In the data rows, 128 means zero.
Here are some points:
[94 132 107 65 185 109 230 172 95 199 126 118 147 186 171 227 185 79 88 154 134 156 160 85 218 110 165 155 145
 114 97 109 76 20 78 112 140 143 143 120 163 92 125 188 206 152 186 101]
[166 121 106 128 95 128 204 114 108 129 123 120 82 142 140 138 116 131 132 150 131 132 130 116 157 112 148 129 109
 138 110 132 79 84 119 173 157 115 129 172 164 111 126 109 146 87 144 137]
[106 83 171 141 143 89 111 163 109 152 159 120 168 113 65 143 112 129 65 132 148 88 149 131 114 109 123 108 132
 137 139 175 144 130 149 82 107 129 64 143 115 145 148 145 147 167 127 89]
[155 109 101 115 135 121 186 145 135 172 159 123 173 114 165 200 101 132 163 142 108 145 130 126 193 103 173 106 152
 122 134 164 60 76 39 83 160 92 186 145 178 157 130 105 138 82 141 138]
[87 125 153 146 119 123 60 124 105 41 139 135 149 136 78 58 118 78 128 71 150 64 153 90 55 107 59 127 117
 105 170 128 247 172 239 128 91 126 74 133 124 131 130 133 108 215 64 66]
[167 120 154 153 130 110 204 137 132 114 104 150 167 178 131 180 108 87 124 115 111 96 105 61 150 138 150 133 106
 113 123 121 93 96 80 101 159 108 152 100 145 139 109 168 131 144 162 137]
[159 119 125 98 146 124 198 223 125 152 158 137 127 139 199 255 135 146 110 158 128 166 103 141 161 100 190 150 138
 106 143 86 62 100 90 158 124 216 137 116 159 122 76 170 197 71 173 125]
[105 130 111 92 133 132 69 114 102 85 123 113 91 131 82 117 143 99 95 132 120 112 111 197 114 103 115 159 155
 145 158 121 147 145 135 120 109 115 124 153 113 120 132 149 137 105 110 172]
[187 132 82 140 86 126 133 129 166 134 190 150 143 151 206 175 142 179 89 144 133 144 113 117 158 132 176 156 143
 107 128 115 64 106 63 183 149 187 152 144 126 108 127 199 153 35 149 177]
[198 110 125 83 120 160 178 165 180 198 105 174 135 191 96 147 136 129 164 169 160 159 138 158 162 95 168 68 124
 139 125 139 57 75 44 150 209 144 172 89 163 132 143 102 180 110 133 176]
[168 104 131 145 142 144 170 166 110 153 156 119 120 113 169 119 120 168 149 90 128 110 100 170 139 162 164 98 102
 97 141 142 59 123 159 162 160 88 128 161 150 97 162 90 106 112 157 196]
[149 131 96 127 145 98 198 208 103 179 141 137 162 173 188 166 131 128 135 147 162 134 97 100 191 121 118 94 116
 73 138 117 110 58 135 125 177 170 150 97 155 85 84 153 134 138 186 146]
[95 93 119 161 162 117 100 84 125 58 133 115 132 59 75 91 157 92 137 121 165 100 172 129 127 117 81 124 54
 138 105 158 167 126 176 74 23 82 58 137 96 118 125 95 108 191 153 93]
[70 165 153 160 130 85 27 132 185 80 153 104 126 84 130 79 131 130 94 92 167 79 153 128 58 150 130 201 131
 111 159 58 204 214 218 187 51 107 68 141 148 166 176 124 120 163 98 80]
[144 92 109 140 107 120 86 138 148 100 122 92 100 73 140 131 91 120 121 77 117 137 120 121 108 110 152 119 101
 85 135 159 127 146 162 121 108 108 111 140 89 111 119 162 88 172 152 70]
[158 162 122 141 119 92 80 171 114 178 252 139 150 84 204 172 94 172 79 192 109 167 136 193 96 170 127 134 174
 141 106 110 114 98 121 163 224 126 189 109 110 97 130 131 155 23 77 153]
[180 161 66 105 121 149 164 183 146 193 180 153 120 121 198 249 139 255 143 158 126 195 77 159 116 121 167 75 167
 158 134 124 61 109 3 177 204 133 241 94 139 96 144 150 197 42 69 206]
[105 169 149 137 120 112 75 30 182 132 142 128 118 88 118 69 110 100 143 114 147 84 147 176 92 111 85 137 160
 208 101 78 168 193 127 135 92 108 104 134 100 163 114 100 115 139 110 130]
[165 152 105 89 117 140 162 155 149 176 175 148 112 150 165 118 110 205 73 156 126 156 78 148 159 101 126 104 102
 144 116 112 112 141 95 171 174 191 160 105 116 137 123 158 145 112 107 136]
[141 153 126 116 169 108 112 125 169 126 196 85 99 121 163 194 145 183 81 144 83 137 99 171 84 116 113 158 132
 154 122 166 183 157 89 166 141 142 163 159 136 144 143 153 155 81 48 150]
[135 142 168 137 131 117 61 73 172 121 107 108 100 95 97 84 127 133 112 153 115 116 127 140 38 88 80 145 151
 158 121 110 158 201 184 165 114 139 115 126 88 134 151 127 117 138 125 75]
[205 116 71 110 121 85 202 243 111 220 166 158 107 133 255 255 154 187 98 198 82 165 72 183 251 115 150 102 119
 163 103 158 14 104 29 212 240 190 177 173 167 151 110 120 178 34 161 167]
[31 107 126 132 174 158 200 136 103 38 77 136 188 150 85 96 169 57 131 124 172 52 142 94 151 135 119 152 100
 132 141 114 202 85 220 98 6 99 82 62 125 123 97 192 128 229 227 47]
[89 148 157 201 139 135 55 63 148 94 149 78 131 55 73 34 73 113 115 111 117 61 170 159 43 120 38 176 187
 130 148 80 202 255 197 123 111 69 66 153 40 151 108 91 110 109 96 102]
[144 193 160 138 154 158 50 172 134 60 119 107 119 77 211 142 139 143 59 108 84 96 169 134 106 157 126 247 173
 79 160 84 182 235 193 89 106 129 80 163 114 141 203 163 97 92 57 121]
[158 98 79 90 80 139 219 203 113 178 134 169 83 163 163 218 180 164 116 154 136 170 127 113 191 125 152 167 137
 134 110 151 84 40 18 140 171 148 134 101 131 128 96 148 183 153 148 165]
[168 151 152 161 101 151 82 159 135 133 175 128 92 73 133 158 139 166 148 128 115 158 161 172 106 135 102 129 144
 120 157 120 123 191 131 143 151 128 171 135 124 151 112 164 107 54 144 143]
[166 104 183 121 181 143 146 134 154 71 105 144 140 96 81 82 136 85 116 142 151 117 112 104 114 109 123 142 95
 102 100 124 86 149 187 154 104 122 71 113 149 151 147 155 82 141 171 138]
[166 164 150 154 90 83 78 146 96 134 165 126 97 116 161 161 121 189 94 170 92 140 119 200 88 136 109 135 135
 144 161 134 144 172 148 170 152 141 124 157 102 111 177 114 85 93 87 147]
[111 134 142 136 83 143 85 141 120 140 178 142 131 163 177 171 133 176 119 133 124 131 160 135 133 143 103 149 75
 129 101 119 156 183 138 92 150 118 103 156 142 167 148 150 148 71 83 112]
[126 95 81 114 108 168 146 119 160 140 99 117 108 106 87 142 50 151 152 90 157 96 123 159 125 76 134 107 144
 106 109 129 86 100 85 90 67 79 105 141 143 106 107 118 106 124 97 156]
[143 114 86 58 111 145 172 171 117 132 122 140 122 82 161 202 176 96 111 130 98 126 111 132 194 118 179 179 183
 79 109 161 115 72 54 141 100 179 120 118 152 115 100 150 116 129 144 147]
[94 158 84 114 95 125 134 100 147 159 95 144 117 115 130 160 136 134 181 62 170 179 169 124 118 121 148 105 111
 159 113 159 53 91 102 161 196 113 151 120 103 166 119 154 174 151 127 136]
[160 151 104 163 76 133 94 99 153 133 125 150 98 133 166 133 125 169 178 124 103 139 149 129 121 105 169 81 161
 97 102 169 72 106 56 134 196 145 162 116 151 90 117 125 171 87 99 169]
[74 110 214 158 135 139 108 69 119 107 83 96 127 135 44 30 90 56 155 84 109 82 215 106 88 102 10 158 108
 109 119 101 180 184 201 116 90 91 33 133 75 129 188 94 85 205 66 82]
[161 100 104 40 150 132 151 171 123 203 139 123 81 156 163 149 161 161 155 178 131 185 73 122 164 86 158 72 165
 147 130 173 44 76 92 112 190 141 161 118 141 145 161 121 156 79 139 192]
[115 161 185 144 145 178 79 84 157 119 94 176 106 142 134 118 102 89 138 124 117 120 181 102 107 128 109 147 129
 138 140 171 158 112 195 134 136 93 90 140 119 106 121 152 143 169 94 137]
Here are 16 more points, each followed by its number:
[158 120 111 128 86 124 184 134 136 180 129 162 166 123 131 156 88 174 138 148 103 214 83 121 161 149 176 86 139
 163 80 114 33 74 55 117 201 169 177 128 130 103 160 128 176 78 125 132] 0
[147 121 85 80 112 120 220 175 83 154 93 193 175 178 141 212 163 104 82 185 164 106 70 107 200 110 201 125 109
 118 144 139 92 22 107 116 114 151 110 161 162 103 126 149 189 105 155 69] 1
[81 81 126 130 126 131 146 69 136 125 78 162 139 119 62 143 174 81 112 168 176 60 131 151 164 136 111 136 113
 101 119 130 154 59 146 101 101 141 119 134 124 104 115 139 140 160 148 123] 2
[161 111 119 94 138 89 158 120 91 128 174 149 130 139 144 174 137 154 128 137 136 140 114 152 120 108 99 129 93
 133 83 92 128 159 146 144 108 117 152 112 129 143 90 134 132 100 156 134] 3
[141 146 129 152 113 136 44 140 135 88 117 142 147 104 140 109 175 197 128 129 127 123 132 163 98 126 79 116 164
 130 130 100 139 155 117 137 139 132 170 134 132 134 153 110 118 140 91 107] 4
[117 174 190 155 148 145 78 142 107 141 132 78 153 142 129 93 114 116 94 140 107 100 192 111 115 158 108 177 101
 137 173 105 186 160 194 111 74 116 121 101 142 144 105 150 109 180 131 135] 5
[99 120 132 102 143 82 111 138 74 75 145 152 103 157 128 161 145 92 111 125 137 131 129 101 151 134 101 146 136
 115 138 99 187 128 171 97 118 123 116 127 130 116 134 98 129 191 143 98] 6
[75 129 137 120 125 180 126 0 113 94 21 167 156 106 15 6 95 39 219 79 165 52 181 95 116 106 94 99 117
 175 87 157 168 120 169 61 58 105 81 138 137 137 122 68 123 169 113 151] 7
[165 117 103 161 113 118 152 64 104 124 84 146 154 150 157 115 118 61 117 110 119 114 125 113 142 149 114 107 111
 115 133 125 88 86 157 93 125 118 137 145 98 123 54 95 84 193 191 73] 8
[130 144 117 134 82 113 68 142 140 160 194 140 100 91 108 156 117 168 96 121 126 164 113 159 23 143 119 132 175
 114 135 111 195 168 129 150 131 111 128 148 99 161 151 164 103 63 92 114] 9
[200 108 127 159 104 111 125 170 133 113 162 150 141 81 142 179 159 123 54 166 134 154 133 109 151 112 93 141 145
 100 146 80 155 152 120 153 176 149 178 133 121 113 147 173 148 79 158 126] 10
[119 71 66 147 104 133 129 162 108 143 118 138 163 109 160 151 123 102 112 146 163 144 147 121 149 157 175 106 112
 114 118 122 95 97 102 166 141 95 126 158 133 129 138 123 170 128 164 133] 11
[102 119 131 123 125 131 130 58 87 110 123 171 124 140 99 73 139 67 162 96 124 100 103 93 106 144 126 109 99
 122 83 142 141 96 127 125 112 143 82 118 101 118 92 132 75 200 186 117] 12
[108 155 157 97 109 141 134 104 180 119 131 110 100 146 71 74 139 173 135 115 122 99 82 96 99 118 121 142 148
 125 140 141 72 115 156 130 122 105 54 127 120 136 122 125 97 140 143 106] 13
[95 150 170 138 122 117 44 97 105 64 112 98 98 104 57 60 89 131 138 42 125 93 165 147 81 121 110 149 146
 136 134 122 183 191 200 108 84 171 114 161 97 118 174 116 147 159 98 73] 14
[155 118 102 132 125 186 142 196 128 172 93 162 88 112 92 184 120 182 164 132 131 155 58 150 158 147 142 83 166
 132 130 171 62 88 70 158 197 104 189 164 130 111 126 94 126 87 73 196] 15
Which two of these numbered points are nearest to each point below, looking only along the 3 directions in which the first points spread most? Their numbers follow each, nearest first.
[93 81 150 143 167 149 157 64 110 110 86 82 151 145 42 126 117 90 136 148 186 101 119 90 120 139 115 97 119
 109 124 103 146 101 139 119 106 71 138 129 65 125 98 112 114 123 134 122] > 12 8
[99 93 129 145 103 111 81 128 185 124 138 139 120 123 83 79 90 140 124 101 134 79 154 128 110 159 131 109 93
 140 113 154 129 127 155 133 72 138 141 173 139 149 139 86 145 174 160 127] > 13 12
[141 105 137 136 186 120 187 145 112 172 115 152 122 151 134 136 122 98 78 188 154 161 116 132 153 114 135 135 90
 129 121 120 148 72 121 133 186 113 193 120 198 102 116 147 143 117 174 131] > 11 3
[74 133 136 117 106 133 163 126 61 78 88 164 83 138 154 128 127 82 176 101 180 157 122 109 125 122 157 156 84
 155 93 99 166 122 158 39 70 93 117 89 154 185 132 163 107 214 131 89] > 2 12
[156 157 140 105 183 134 118 131 103 145 110 121 161 142 132 166 125 142 133 114 125 150 137 102 114 145 135 164 119
 131 134 130 113 123 167 148 137 80 128 130 132 133 139 113 142 117 112 172] > 3 11
[105 81 170 104 167 113 97 88 119 112 115 152 131 88 121 55 136 126 150 119 156 171 149 133 157 132 128 112 117
 148 115 151 129 145 126 102 78 132 142 119 100 133 121 129 110 139 106 86] > 13 12
[131 119 118 166 132 89 83 124 113 82 153 82 115 121 135 93 118 96 126 138 112 66 144 126 101 142 151 161 106
 95 109 107 157 147 176 142 112 109 81 142 94 107 136 107 110 118 118 71] > 5 6
[145 104 116 126 148 107 135 86 112 163 90 146 131 99 155 108 130 82 221 117 191 45 122 71 146 99 186 81 98
 123 133 132 110 101 49 103 138 99 111 133 122 116 108 119 141 155 129 141] > 8 2
[201 116 51 38 181 130 245 158 114 165 128 131 160 182 204 188 146 146 179 179 131 183 110 130 205 84 181 108 100
 142 97 165 46 68 41 139 254 166 207 126 178 157 99 178 194 96 158 155] > 0 1
[135 109 198 154 132 177 81 92 145 56 123 114 87 126 59 33 123 84 162 78 124 80 149 145 98 169 85 193 116
 121 174 151 198 214 162 105 63 69 108 152 114 128 152 127 113 148 86 104] > 14 5
[127 104 141 131 177 134 198 167 104 166 137 105 160 144 136 144 140 180 168 131 135 120 92 92 142 159 98 139 157
 103 116 110 79 99 70 120 110 126 139 82 118 106 113 137 161 135 164 156] > 11 3
[140 68 90 147 143 125 186 175 93 102 74 121 125 154 164 228 173 140 103 181 143 192 106 90 183 186 191 105 139
 128 70 109 85 55 78 102 137 188 126 108 173 63 85 179 153 127 186 118] > 1 11
[167 152 142 84 95 117 101 163 120 108 187 95 135 131 255 217 188 146 30 157 146 133 120 109 121 140 147 146 132
 125 162 132 81 103 113 192 128 137 182 119 146 91 123 144 130 99 79 173] > 10 3
[127 148 135 142 102 146 101 94 164 134 110 127 164 100 109 70 128 87 123 92 128 98 103 138 102 112 151 125 93
 175 121 127 162 154 159 160 82 72 117 92 115 145 113 98 130 114 124 148] > 13 4
[157 156 97 67 167 80 79 171 125 158 154 139 121 136 178 193 197 169 68 143 69 129 154 143 154 197 146 138 178
 97 143 117 110 142 115 103 118 119 141 125 145 113 144 154 142 87 138 153] > 10 3
[81 96 123 144 151 121 145 74 84 125 67 125 137 153 102 99 183 63 150 103 118 76 123 56 168 136 140 113 89
 127 143 126 152 110 159 112 86 126 68 111 149 153 122 86 147 152 143 83] > 2 12
[146 90 98 130 149 144 162 145 128 161 110 128 118 116 162 201 171 96 128 146 141 153 115 133 194 128 164 83 94
 129 91 153 126 95 144 146 163 129 139 113 81 123 94 126 143 90 169 91] > 11 3
[152 158 191 134 140 118 98 90 67 93 149 105 120 104 130 118 92 120 107 145 135 88 153 161 97 142 124 138 136
 138 143 72 177 149 166 133 79 103 103 139 137 79 158 139 86 147 109 121] > 5 4
[157 123 147 120 134 166 52 179 124 110 177 89 93 112 143 161 123 194 84 126 68 155 159 190 80 122 115 144 160
 144 159 129 179 149 134 216 169 119 88 107 143 136 151 113 104 80 22 100] > 9 4
[72 79 162 133 163 151 113 0 132 129 7 192 141 94 0 0 83 69 217 70 158 99 163 113 121 122 78 99 96
 187 122 135 192 129 191 108 33 97 114 129 149 125 173 80 86 208 121 124] > 7 12
[172 187 130 186 49 104 83 127 235 207 158 131 94 137 170 185 86 211 172 105 88 191 135 156 100 75 121 111 185
 143 170 197 62 112 26 212 210 138 181 174 101 137 149 109 171 31 49 229] > 15 0
[89 86 81 126 143 119 237 186 76 165 101 140 141 123 160 137 189 118 122 134 134 149 80 101 199 141 179 92 142
 167 94 103 127 31 73 124 134 185 159 80 162 123 94 156 137 176 202 139] > 1 11
[144 156 72 59 85 153 182 174 176 175 125 153 87 154 149 184 135 143 174 146 139 146 124 163 159 129 158 132 111
 179 113 120 86 56 58 185 223 136 224 117 119 133 168 146 200 101 173 165] > 0 15
[165 215 150 89 83 126 84 191 148 124 210 76 150 58 133 84 162 166 90 130 100 162 139 121 58 122 116 223 136
 155 180 107 147 161 170 163 135 98 121 168 150 160 138 110 149 61 68 121] > 9 4
[29 105 190 181 166 113 111 9 98 121 28 187 127 103 21 43 164 31 188 80 165 69 177 89 97 108 166 123 90
 143 126 180 147 101 172 80 62 133 89 104 147 152 109 90 86 192 116 127] > 7 12
[56 146 156 114 164 110 139 2 142 57 60 176 136 139 26 58 120 16 173 51 168 79 167 97 149 155 82 90 111
 166 87 122 204 135 234 92 38 69 44 102 112 153 116 102 63 221 193 132] > 7 12
[123 149 155 106 136 112 138 147 103 177 100 160 156 151 119 170 119 126 108 155 109 100 137 109 138 137 110 148 161
 113 150 124 168 165 170 124 65 87 125 21 131 83 125 178 159 156 157 53] > 6 2
[107 79 112 114 91 152 138 164 129 127 113 93 147 149 133 160 116 157 128 133 92 147 140 140 102 141 123 115 154
 83 146 121 180 117 145 97 156 190 130 143 64 63 123 187 115 115 132 158] > 3 10
[117 81 158 134 149 113 114 106 124 159 78 104 135 103 92 122 134 152 141 101 165 102 131 140 104 104 122 97 120
 130 143 147 146 162 165 96 99 63 92 90 134 119 115 113 71 133 81 130] > 13 12
[87 133 126 142 121 89 61 106 91 91 161 105 115 129 112 105 181 61 96 108 130 98 106 158 115 122 86 176 109
 150 109 140 149 165 185 165 97 133 116 144 109 115 157 123 91 109 134 141] > 5 4
[97 136 147 131 88 101 135 51 155 138 78 95 130 152 104 158 172 135 167 177 144 131 123 93 202 121 161 79 91
 162 130 89 136 97 108 123 81 156 120 92 121 156 76 106 102 115 172 121] > 8 11
[188 111 105 84 163 89 96 84 124 156 116 177 120 160 166 120 89 168 190 115 91 131 128 129 86 99 109 126 87
 113 117 146 87 99 33 168 136 116 148 136 115 73 106 115 164 46 109 168] > 15 0
[124 122 152 134 157 152 114 68 120 148 126 122 63 104 98 105 168 162 83 117 98 123 87 193 100 149 97 172 125
 112 112 117 130 137 161 149 126 145 99 154 100 126 115 143 119 90 74 135] > 4 9
[114 115 170 154 185 101 94 105 114 128 139 110 145 100 83 147 174 104 56 113 169 108 127 139 85 118 162 171 114
 96 148 102 197 118 183 114 63 106 108 121 95 145 124 110 99 183 92 82] > 5 6
[79 175 187 125 180 182 158 29 127 91 57 132 147 155 16 49 121 78 181 110 180 57 144 130 128 158 94 99 71
 122 100 107 171 110 173 48 83 106 92 106 124 91 119 97 96 192 127 93] > 7 12
[158 127 87 88 89 149 192 213 171 178 148 148 133 165 148 224 190 179 127 202 135 197 49 105 205 103 197 83 130
 178 47 141 47 60 2 126 218 164 169 99 152 99 102 183 184 46 140 158] > 0 15
[123 90 44 120 119 163 187 184 98 255 78 153 120 211 206 168 86 95 219 162 120 205 79 105 220 130 218 82 158
 176 76 136 85 0 37 95 181 119 198 138 203 90 85 86 187 90 208 155] > 0 1
[115 88 119 133 83 132 108 102 134 97 52 166 64 105 100 156 108 128 153 148 118 100 122 161 129 81 93 113 114
 151 84 138 146 130 107 144 90 79 151 111 113 101 137 96 118 124 82 118] > 13 4
[118 56 124 159 169 112 141 66 100 143 103 171 134 104 81 109 126 94 181 55 162 65 189 100 150 84 150 114 103
 137 142 128 171 147 154 94 79 143 93 113 143 111 183 134 125 213 175 139] > 12 2
[160 168 165 135 105 92 67 132 144 100 142 142 114 113 171 88 118 218 97 134 121 127 149 189 38 132 61 142 156
 84 181 123 132 215 140 202 129 121 112 160 105 132 151 159 106 44 101 85] > 9 4
[135 152 115 151 139 131 157 124 167 145 218 129 99 151 112 137 138 129 121 129 102 190 86 133 83 117 140 120 121
 93 133 156 124 172 95 123 157 125 136 128 127 161 130 113 131 137 156 150] > 3 11
[144 159 130 177 75 119 78 135 135 126 172 76 95 42 178 121 143 188 75 109 77 138 120 172 31 148 104 202 198
 112 175 113 187 214 190 95 121 126 85 219 163 183 152 184 106 88 83 103] > 9 4
[130 131 131 126 137 114 84 126 103 98 114 136 196 157 141 143 105 149 165 150 114 142 129 191 135 112 108 133 115
 146 153 144 121 151 119 144 149 173 142 109 126 131 130 127 166 103 129 112] > 3 4
[133 107 168 110 109 131 116 123 188 138 177 107 107 106 76 129 91 154 132 71 132 158 160 133 100 137 94 117 135
 99 168 166 149 152 134 154 176 124 132 107 150 125 167 155 143 107 62 146] > 4 13
[181 130 115 112 164 69 161 233 79 134 132 137 135 195 146 205 133 117 128 195 108 177 75 114 221 126 188 141 132
 117 177 87 152 55 52 79 174 163 146 107 157 128 123 179 175 133 197 130] > 1 11
[130 121 134 161 127 140 148 147 92 64 148 138 173 112 156 193 161 74 63 137 120 115 174 133 173 134 154 166 89
 114 150 113 161 127 125 98 103 126 88 130 112 99 94 149 117 147 161 100] > 6 5
[134 139 75 141 101 200 147 108 148 137 77 115 103 104 63 133 83 116 177 95 133 123 162 105 129 116 148 85 59
 155 78 136 129 49 108 80 111 132 132 150 134 108 137 129 139 137 154 123] > 8 12
[139 65 67 125 138 154 200 173 120 148 119 121 152 163 144 154 149 163 113 203 171 150 73 72 191 137 161 84 138
 125 76 167 81 84 100 144 191 138 190 87 152 136 94 128 145 218 175 92] > 1 11
[176 160 94 159 90 109 134 201 137 246 142 145 116 167 190 171 95 194 159 216 148 185 139 81 190 78 174 116 128
 145 108 131 56 20 16 117 204 150 139 118 126 131 140 119 197 59 118 178] > 0 15
[124 108 123 141 125 167 163 178 100 126 162 111 115 145 161 173 111 122 139 192 78 161 176 104 135 158 121 125 151
 140 127 171 118 105 163 152 151 178 106 116 202 150 135 122 137 137 115 102] > 3 11
[160 128 144 92 75 132 63 114 151 86 70 98 104 120 118 59 79 123 155 106 173 105 153 102 93 134 130 94 161
 152 90 114 156 114 166 146 107 136 151 110 126 89 162 141 110 158 101 160] > 13 4
[115 93 108 124 161 89 208 180 78 180 107 146 126 160 152 146 163 84 140 128 149 112 132 122 221 107 140 72 115
 129 109 101 64 66 109 75 150 149 127 105 128 144 89 162 186 156 172 124] > 1 11
[175 113 55 113 117 107 220 195 103 192 115 170 98 193 175 127 115 108 152 149 171 153 109 102 217 108 188 36 94
 151 57 193 90 18 0 135 204 123 215 86 127 127 127 135 222 125 167 144] > 0 15
[102 125 112 173 213 130 232 146 75 96 99 181 146 140 82 114 160 22 114 72 163 64 158 69 131 178 201 116 93
 117 143 151 185 99 202 60 58 128 90 112 103 137 98 120 88 231 176 71] > 2 12
[126 92 115 145 158 151 179 98 91 112 97 161 128 160 126 128 141 100 153 142 149 102 148 111 145 142 163 105 67
 132 97 134 161 85 190 125 111 127 87 106 131 147 80 105 98 175 137 117] > 2 8
[81 73 113 163 204 128 130 13 111 118 108 151 131 169 66 85 150 66 175 131 152 79 125 131 163 135 90 131 113
 114 135 140 190 115 175 68 61 118 90 71 118 113 143 176 83 196 194 101] > 12 2
[117 137 104 144 144 94 140 94 134 139 93 145 161 182 121 118 154 81 161 113 165 105 164 111 144 143 106 75 123
 148 155 117 140 118 95 154 144 160 111 186 103 119 66 132 127 151 154 100] > 8 2
[155 162 159 179 128 100 90 133 141 110 171 79 121 89 165 122 61 135 97 135 98 149 126 123 121 158 126 157 179
 151 131 111 175 202 112 146 134 148 127 143 84 129 189 90 76 103 13 138] > 9 4
[149 154 186 97 175 110 24 138 68 119 139 96 173 82 112 148 125 130 73 194 138 103 148 155 111 96 111 178 148
 105 122 109 142 184 171 153 114 161 91 101 111 137 131 107 65 144 95 96] > 5 4
[163 112 103 142 164 116 154 110 110 104 149 127 160 131 121 104 93 85 197 130 156 68 128 166 157 119 145 131 77
 165 147 111 135 125 150 94 119 180 151 103 173 127 85 55 116 148 189 121] > 8 2
[191 162 110 84 89 164 161 177 135 210 165 144 114 145 182 198 143 185 130 154 131 152 107 90 210 95 151 94 174
 178 132 180 60 55 62 167 250 147 166 126 170 126 95 139 178 48 105 210] > 0 15
[118 117 108 129 188 124 149 120 97 120 119 137 153 127 109 141 156 76 125 132 144 136 165 126 143 135 168 86 133
 131 148 151 119 82 171 117 101 119 95 115 168 153 133 143 131 160 186 96] > 2 8
[201 147 57 85 90 148 177 157 187 171 127 193 135 150 215 250 102 174 149 199 116 204 52 135 176 96 233 126 132
 167 93 176 29 62 0 209 211 168 207 128 124 94 63 162 167 121 88 195] > 0 15
[117 63 105 78 133 165 198 162 125 154 102 97 115 144 116 131 135 142 180 144 115 149 84 97 194 149 140 103 108
 138 135 204 119 77 83 129 157 150 155 120 119 115 100 139 162 145 132 101] > 11 8
[74 124 123 174 179 94 110 116 120 130 148 104 127 147 69 130 129 95 142 172 167 51 151 136 95 140 112 159 107
 103 160 136 171 178 173 89 91 94 123 175 80 99 117 160 82 113 163 64] > 5 6
[170 119 163 93 120 176 174 174 143 160 127 141 111 128 152 142 136 158 166 129 102 159 73 134 143 130 169 61 126
 146 78 177 44 68 21 128 141 166 170 136 183 128 141 106 175 104 156 184] > 0 15
[200 114 109 103 135 147 97 75 119 148 139 87 100 109 139 89 120 150 102 91 74 139 110 103 36 159 60 139 144
 143 148 126 114 217 133 99 149 126 128 168 113 127 153 147 83 120 97 173] > 4 9
[117 154 77 121 138 148 78 148 173 143 155 103 177 127 143 157 128 147 129 144 194 99 111 107 75 122 145 148 136
 119 149 80 135 96 116 91 182 102 114 155 94 164 159 170 117 84 117 139] > 3 4
[148 81 164 123 142 143 208 104 112 107 35 113 136 159 101 91 109 108 161 138 126 127 158 86 152 127 110 69 115
 156 133 156 97 51 51 120 144 74 167 136 145 95 76 136 162 120 130 144] > 8 11
[32 118 152 148 115 133 198 54 138 66 78 159 161 106 59 101 119 90 162 95 198 83 145 61 141 90 144 65 115
 115 98 133 128 112 172 79 78 96 55 135 82 118 96 67 117 191 174 45] > 12 7
[116 96 164 134 127 129 98 96 175 122 155 95 153 100 109 106 131 110 145 110 157 132 107 122 101 107 88 110 153
 145 146 149 170 186 136 96 117 108 117 87 119 157 108 103 132 125 161 106] > 13 4
[130 165 133 134 99 136 134 120 131 139 171 126 87 113 146 132 129 122 109 138 129 148 139 145 137 134 143 73 132
 161 64 154 115 156 81 144 112 146 144 103 123 92 114 145 130 113 134 167] > 3 11
[116 170 186 135 88 140 86 88 157 127 137 115 121 97 104 139 114 145 151 83 114 91 99 122 117 110 84 99 153
 127 125 89 137 156 108 120 173 137 137 153 178 166 152 93 91 100 125 170] > 4 13
[115 135 158 147 139 93 123 114 82 109 110 110 188 147 104 125 140 91 98 119 148 91 184 105 148 85 102 167 172
 64 122 120 161 187 155 127 155 162 155 94 101 85 125 166 152 166 170 128] > 6 5
[140 148 130 108 166 143 96 187 128 130 174 146 147 99 129 197 142 114 121 129 145 146 137 132 107 122 144 149 177
 137 144 113 152 112 133 124 103 104 145 153 149 140 118 156 132 142 140 135] > 3 10
[114 66 137 138 160 122 155 84 112 84 133 139 158 125 54 133 156 67 123 98 112 76 150 116 131 147 101 91 108
 138 116 108 185 130 193 91 44 118 76 108 98 120 117 73 125 146 138 51] > 12 2
[141 86 60 107 123 128 207 140 135 158 118 104 142 186 170 182 116 136 113 176 163 167 83 118 219 138 172 42 117
 124 128 126 64 43 49 149 182 140 165 72 163 100 110 153 130 162 159 106] > 1 0
[126 161 118 94 110 172 123 128 164 166 175 116 93 113 136 110 139 166 121 86 109 152 116 162 118 83 143 120 129
 161 113 155 74 87 87 129 201 163 216 132 91 140 100 72 138 75 143 169] > 15 0
[108 167 71 121 137 109 181 149 120 152 103 152 106 174 108 153 92 108 125 112 145 104 128 109 165 130 174 99 153
 149 80 144 118 105 104 87 198 178 152 119 202 126 144 153 178 89 115 189] > 11 3
[52 139 158 162 75 142 19 54 148 120 152 120 122 141 91 80 45 157 90 126 79 107 164 133 66 138 112 179 122
 139 141 114 209 208 164 138 63 137 112 162 82 164 159 83 90 117 49 95] > 14 4
[82 138 116 164 158 105 105 86 106 57 128 143 142 105 85 157 134 100 140 131 151 76 140 148 96 160 98 164 114
 126 84 107 169 171 157 149 123 107 111 125 96 137 114 154 124 132 138 87] > 5 6
[104 141 116 103 133 130 183 127 84 102 104 110 108 130 129 137 174 153 110 117 112 74 117 97 133 140 117 169 129
 70 129 139 131 171 216 104 65 173 79 99 124 125 110 104 85 170 150 69] > 6 5
[164 185 137 130 89 79 24 191 146 96 230 79 166 74 193 160 144 211 53 146 105 157 128 179 23 197 105 232 151
 82 173 99 191 255 202 152 135 134 59 181 87 113 151 131 103 75 102 114] > 9 4
[82 115 106 110 151 97 113 69 145 116 61 144 130 145 42 39 105 60 205 73 177 104 161 99 79 145 146 101 103
 163 84 139 116 108 117 89 90 120 131 112 172 131 129 85 112 194 162 112] > 12 7
[92 142 196 172 89 120 53 138 139 111 156 51 130 58 106 56 152 152 123 100 135 122 179 147 57 137 88 144 169
 130 154 109 178 175 214 176 89 131 127 182 49 131 124 48 25 138 40 119] > 14 4
[48 79 124 116 121 132 118 73 98 148 103 106 93 163 65 110 119 56 169 132 152 121 133 168 144 115 90 104 164
 142 145 113 148 118 176 120 76 105 133 141 170 154 135 117 110 155 109 94] > 12 13
